One turn moves every row onto another: examples first, then more rows asked:
tusa: [-27 -32  20  -5  26 -15  24   2   8 -10   4 -45  59]
gekav: [-52 -37 -49 -39  12  -7   6 -30 -20   5  18   9  22]
vug: [ 10  42  10  13 -24  -3  64   4   7  29  13  -5  12]
kebo: [-52 -15 -46 -26 -11  -2   8 -42  -6  20  24  13  35]
basuz: [-53 -40 -47 -39   9  -3   6 -28 -24   3  20   8  24]
Tivam: [ -5 -26  34  39  20  28 -26  -6 -43  12 -18  20 -20]
kunuv: [-39   9  35   7   3  -4 -21   8 -64  32 -21  11 -29]
ded: [-20 -26  38   6  -2  14 -18  20 -49  15 -30  35 -28]
tuti: [  8  45  42   7  -1 -11  44  15 -26  30 -18 -16 -10]
kad: [ 19  30  10  13 -17  -1  65   5  21  23   5   7  13]
kaz: [ 20  20  15  10 -31  10  66  15  11  15   8   9  17]
Zelig: [ 15  23  48   7 -17   8  47  32 -35  12 -17  -4  -4]
mudo: [  0 -18  26  38  42  13 -25 -20 -21  24 -24  21 -26]
tefi: [-28  11  27   7  29 -19 -21  -9 -28  47 -34  21 -38]
ror: [ 10  33  15  14 -33   7  65  14  -5  20  15  -2  17]
vuzef: [-30 -27  20  -4  29 -16  24  -1   9  -8   5 -46  59]
Bita: [ -8 -22  28   6  23  -5 -19   3 -14  28 -42  46 -36]
resuz: [-42 -26 -46 -28  -8   0   8 -43   6  16  16  25  35]
fen: [-47 -42 -47 -39   8  -3   6 -27 -21   1  17  12  23]
Rova: [-25 -33  22  -3  30 -16  25   0  14  -9   4 -42  58]
Pov: [-29 -28  19  -5  31 -18  25  -2  13  -7   3 -47  58]
Zota: [-20  -6  32  39  21  19 -29  -9 -59  22  -9   1 -21]
neto: [-16   5  25  36  40   6 -29 -23 -37  36 -14   4 -27]
Pibo: [-52 -25 -40 -27 -22   6   8 -35 -18  12  25  16  39]
nerib: [-48 -43 -49 -40  14  -6   6 -31 -16   5  17  12  21]
fev: [ 33  10  46   7  -3   3  49  25  -4  10 -29  15 -10]
Rir: [ 25  35  37   5  13 -15  47  10   3  30 -31   2 -15]
kobor: [-40 -36 -41 -27 -19   8   8 -33  -2   6  18  29  38]

fev -> Rir
kunuv -> ded
Rova -> Pov
Now these:
vug -> ror
kebo -> Pibo
gekav -> basuz
Tivam -> mudo

